One turn or mirror swaps these rows in pairs. Which row does each one swap with?
kemak: [-27.8 -13.0 -28.0  -1.4 -30.5 -20.0 -16.8 -30.0 -17.3   1.6 -31.8 -17.8
  35.9  -2.2  15.6  -5.4   8.7 -28.9   0.7  11.6 -10.8 -26.6  40.9  24.7
   7.6 -12.3  -4.5 -17.6  11.2  -7.1  56.2  31.9   1.7 -21.0  17.6   2.9
  19.1]
vam: [-20.8   1.0   1.6 -10.2 -36.5 -16.2  20.5 -13.1  27.2  15.5  10.3  -1.0
  -1.7  -3.0 -12.0   1.3  48.3 -14.7  -9.4  17.6 -24.9 -33.1  -6.9  22.6
  24.4  -8.2 -11.9 -13.2 -11.0   9.4  -7.4  19.1  33.0 -20.0  -6.3  13.2
 -15.5]
zosi: [-53.2 -16.9 -25.9  14.5 -28.4 -28.9 -15.5 -11.0 -20.9  -2.0 -20.6   5.3
 -18.6  -5.9   2.3   5.4  -3.4 -23.2  28.3  26.5  23.5  -8.4  37.1   3.4
  10.5   9.8  16.9 -27.3   9.6   9.9   6.8  19.4  13.5  24.8  -3.0  25.1
  15.7]
koto: [-14.5  -2.6  -6.5 -13.6 -30.0 -12.9  16.0 -20.6  10.4  25.3   4.3   0.9
   7.1  -7.1 -14.3  17.2  39.6  -9.8 -32.2  21.8 -29.6 -30.6  -5.6  25.8
  28.3  -8.4 -19.6 -25.4  -7.9  -1.1 -17.3   8.8  35.5 -19.8   6.7  16.9
  -7.4]
nozop: [-28.1 -21.5 -39.2  -4.8 -25.6 -17.7 -20.9 -28.6 -35.2  13.3 -33.4  -6.8
  29.3  -3.5  19.2  23.0  -7.2 -17.8 -16.9  20.5   7.4 -23.2  41.0  19.7
  13.1  -6.5 -10.6 -32.9  19.1 -11.4  28.1   6.2  -1.0  -3.7  23.4  20.0
  28.6]
gifo: [-26.5 -20.4 -24.9   3.4  -1.2  -4.1 -23.8 -23.3 -20.1  -4.4 -11.2 -20.0
  20.3  -5.6  19.2   3.9 -26.2 -17.8  23.3  22.9  13.4 -14.5  23.7  -6.0
  26.2  17.3  -2.2 -19.1  24.5  -1.5  48.0  13.0 -20.5  -2.4  -3.8  36.8
  11.4]
gozu: [-21.4  -5.1   5.8  -9.6  -2.3  -0.8  16.1 -17.9  25.8   9.8  25.9   1.3
  -8.3 -12.4 -14.5   4.3  21.8 -10.9   7.4  21.9 -22.2 -20.2 -18.1   2.1
  35.2  15.0  -5.9 -15.1   0.1  10.3 -11.3  13.7  18.1 -10.2 -13.1  28.8
 -26.0]
Fusa: [-32.2  -6.0  10.4   4.1 -10.9  -6.1   0.5 -11.9  24.9  10.5  21.8  -4.3
 -18.1 -11.3 -15.1   3.1   9.5 -15.6  23.1  24.1 -14.7 -16.5 -12.2  -6.4
  28.0  15.1   6.9 -18.2  -7.4  13.4  -6.8  19.8  16.8  -0.5 -27.7  34.8
 -20.9]
rati: [-22.3  -3.2  -7.5 -11.3 -33.1 -15.1  18.3 -12.4  11.3  23.4   6.2   7.9
  -5.1  -4.9 -14.7  19.0  39.7  -9.0 -26.8  23.3 -18.3 -29.5  -6.2  20.2
  26.6  -5.4 -15.5 -25.8  -9.9   4.1 -24.9   5.0  35.8 -12.3   1.5  20.4
 -10.1]
roze: [-34.7 -22.2 -21.4   0.6   6.9  -5.3 -21.3 -26.6 -13.4  -4.0  -9.5 -13.6
  13.8  -9.8  16.8   1.2 -26.2 -19.5  31.8  18.4   8.6 -10.4  28.8  -6.2
  23.1  20.4   5.9 -15.4  26.6   2.0  40.8  15.1 -21.3   2.0   1.2  31.9
   4.2]
Luvag: [-11.9  -1.5   6.0  -7.3 -11.9  -0.5  16.1 -13.2  21.1  11.2  25.4  -5.1
  -3.6  -9.5 -13.6   8.2  24.1 -10.0  -1.3  26.5 -17.3 -26.1 -24.3   3.7
  38.5  10.5 -14.1 -16.4  -4.6   8.8  -7.8   9.8  21.6 -14.4 -18.5  35.0
 -20.4]
nadif: [-28.0 -20.9 -37.3  -2.1 -19.3 -18.1 -24.5 -30.9 -32.1   9.3 -33.2 -15.3
  30.4  -4.1  19.2  13.3 -11.1 -18.3  -7.7  17.5   3.8 -20.1  44.6  17.0
  13.6  -1.5  -7.3 -27.7  21.1 -10.3  38.6  12.0  -6.5  -8.0  21.8  19.4
  24.5]
mora: [ -7.3  -2.7  -0.7 -11.6 -10.6  -1.9  19.9 -19.0  26.4  16.2  27.6  -7.2
  -3.8 -13.4 -13.2   9.7  18.9  -3.2  -2.5  23.6 -22.8 -22.4 -20.1   2.4
  33.6  11.3 -10.4 -19.6  -6.1   4.9  -6.4   7.9  24.6 -16.4  -9.6  35.7
 -23.0]
rad: [-16.4  -5.9 -14.2 -14.7 -35.5 -14.1  13.2 -20.0   1.5  26.9  -1.8   6.0
   8.9  -5.9 -10.2  25.6  36.0 -10.8 -37.3  23.8 -21.0 -33.1  -1.2  27.6
  26.2 -11.6 -20.4 -31.7  -4.9  -3.5 -19.4   4.0  34.7 -15.3   9.4  18.1
  -0.3]
nupa: [-42.2 -18.1 -10.8  11.7  -3.2  -9.5 -26.4 -18.3  -4.3   0.1  -4.8 -15.1
  -1.8  -8.6   8.0  -0.8 -25.8 -22.1  40.3  19.7   7.8 -10.2  21.2 -12.6
  18.5  19.4  15.4 -19.2  13.7   6.5  31.9  21.8 -12.7   7.9 -17.8  36.6
   2.1]
Muduf: [-37.3 -18.3 -31.4   3.0 -26.8 -23.5 -20.8 -19.7 -14.5  -1.0 -30.1 -16.2
  18.7   0.8  26.7  -5.3  -2.2 -23.6  21.5  12.9  15.4 -23.4  46.7  13.4
   9.0  -4.0  -0.6 -11.2  20.4   4.7  52.8  19.1 -15.8  -4.4  12.5  13.5
  16.0]
Ras: [-22.9  -0.9   6.1  -6.5 -11.2  -3.8  13.3 -11.0  27.0  11.5  26.1  -0.3
  -8.1 -10.8 -20.8   5.7  28.3 -14.5  11.0  23.7 -19.7 -21.2 -17.8   7.5
  32.3   7.5  -7.6 -15.9  -5.1  13.5 -10.6  18.0  23.2 -12.9 -21.4  32.1
 -19.9]
zoku: [-21.6   1.1   0.0 -10.2 -38.9 -17.6  21.7 -10.0  29.4  14.1   8.8   0.1
  -6.0  -1.5  -9.0  -0.7  50.2 -13.6  -4.7  17.8 -18.1 -34.7  -4.2  23.4
  22.7  -9.9 -13.5  -9.5  -8.0  14.6  -5.2  15.7  29.1 -17.3  -4.8  10.2
 -17.3]
vom: [-17.0   0.5  -5.8  -9.4 -41.5 -17.1  13.6 -22.4  13.6  13.4  -3.0  -5.1
  18.7  -3.9 -11.1  -1.6  46.7 -22.6 -17.2  15.7 -34.8 -35.3   3.7  30.7
  18.0 -16.7 -14.9 -15.7 -10.7   0.0  12.4  30.4  33.5 -30.9   6.5   1.4
  -7.3]
toru: [-36.5 -19.1 -24.5   4.7   0.5  -9.7 -26.8 -20.5 -16.1  -4.6 -10.0 -15.4
  15.6  -8.3  12.8   2.7 -21.7 -23.7  35.3  20.4  13.4 -10.5  31.4  -2.7
  18.6  14.0   5.3 -17.7  22.6   3.3  47.1  19.8 -19.1  -0.1  -5.6  34.8
  14.5]
vefoz: [-35.1 -18.0 -31.4   2.9 -23.5 -21.3 -23.1 -24.5 -19.8  -1.0 -30.3 -17.0
  23.3   0.0  24.7  -3.6  -6.3 -23.4  17.5  12.6  11.3 -21.2  47.0  12.5
  10.0  -1.4   2.3 -13.6  20.1  -1.2  53.0  22.1 -12.5  -4.9   9.9  15.7
  19.0]
teg: [-26.5 -19.5 -35.4  -3.9 -24.7 -16.0 -22.4 -32.5 -32.9  12.6 -32.5 -16.0
  35.3  -4.6  18.8  16.3  -4.2 -16.3 -17.0  17.9   0.1 -18.4  44.9  21.6
  16.1  -5.9  -9.5 -28.9  16.8 -15.3  36.2  11.5  -1.1  -9.4  23.0  18.3
  23.2]
riti: [-13.6  -3.0  -9.7 -14.5 -34.4 -12.6  13.1 -24.5   4.8  24.1  -0.4  -3.2
  14.5  -7.3 -10.2  18.5  39.7  -8.7 -37.2  21.6 -28.7 -29.2   0.5  30.6
  27.7 -10.4 -20.6 -26.2  -9.0  -6.8 -14.1   9.9  36.0 -21.7   9.6  16.0
  -5.5]
Bos: [-21.9 -22.3 -30.0  -0.7   1.5  -7.3 -19.0 -29.1 -14.8   1.2  -9.4 -23.0
  20.2 -10.4  20.0   5.2 -30.8 -12.9  21.3  18.9  10.8 -10.9  28.2  -6.6
  20.1  16.4   0.5 -21.1  21.7  -4.1  49.8  11.4 -15.7  -4.7   3.9  37.9
   9.4]
vener: [-45.9  -7.7 -10.6   9.0 -34.0 -28.5   6.3  -5.6   1.5   6.9  -0.2  12.6
 -30.8  -6.7 -16.6   7.5  24.6 -19.0  14.6  29.5   5.1 -14.4  10.2   8.1
  17.0   7.0   9.9 -27.4  -5.7  14.7 -24.2  19.2  35.7  16.3 -12.9  23.4
  -2.5]
tuso: [-37.1 -22.5 -38.9   0.5 -20.5 -20.0 -24.3 -23.1 -33.2   6.8 -32.8  -9.6
  19.4  -2.8  19.9  15.2 -13.6 -20.0  -0.3  18.7  16.5 -17.0  45.8  11.3
  12.3   1.7  -2.5 -28.6  21.2  -7.0  35.0   9.0  -8.0   1.4  18.0  23.5
  25.3]

nupa pairs with Fusa
Luvag pairs with gifo
nadif pairs with koto
toru pairs with Ras
mora pairs with Bos

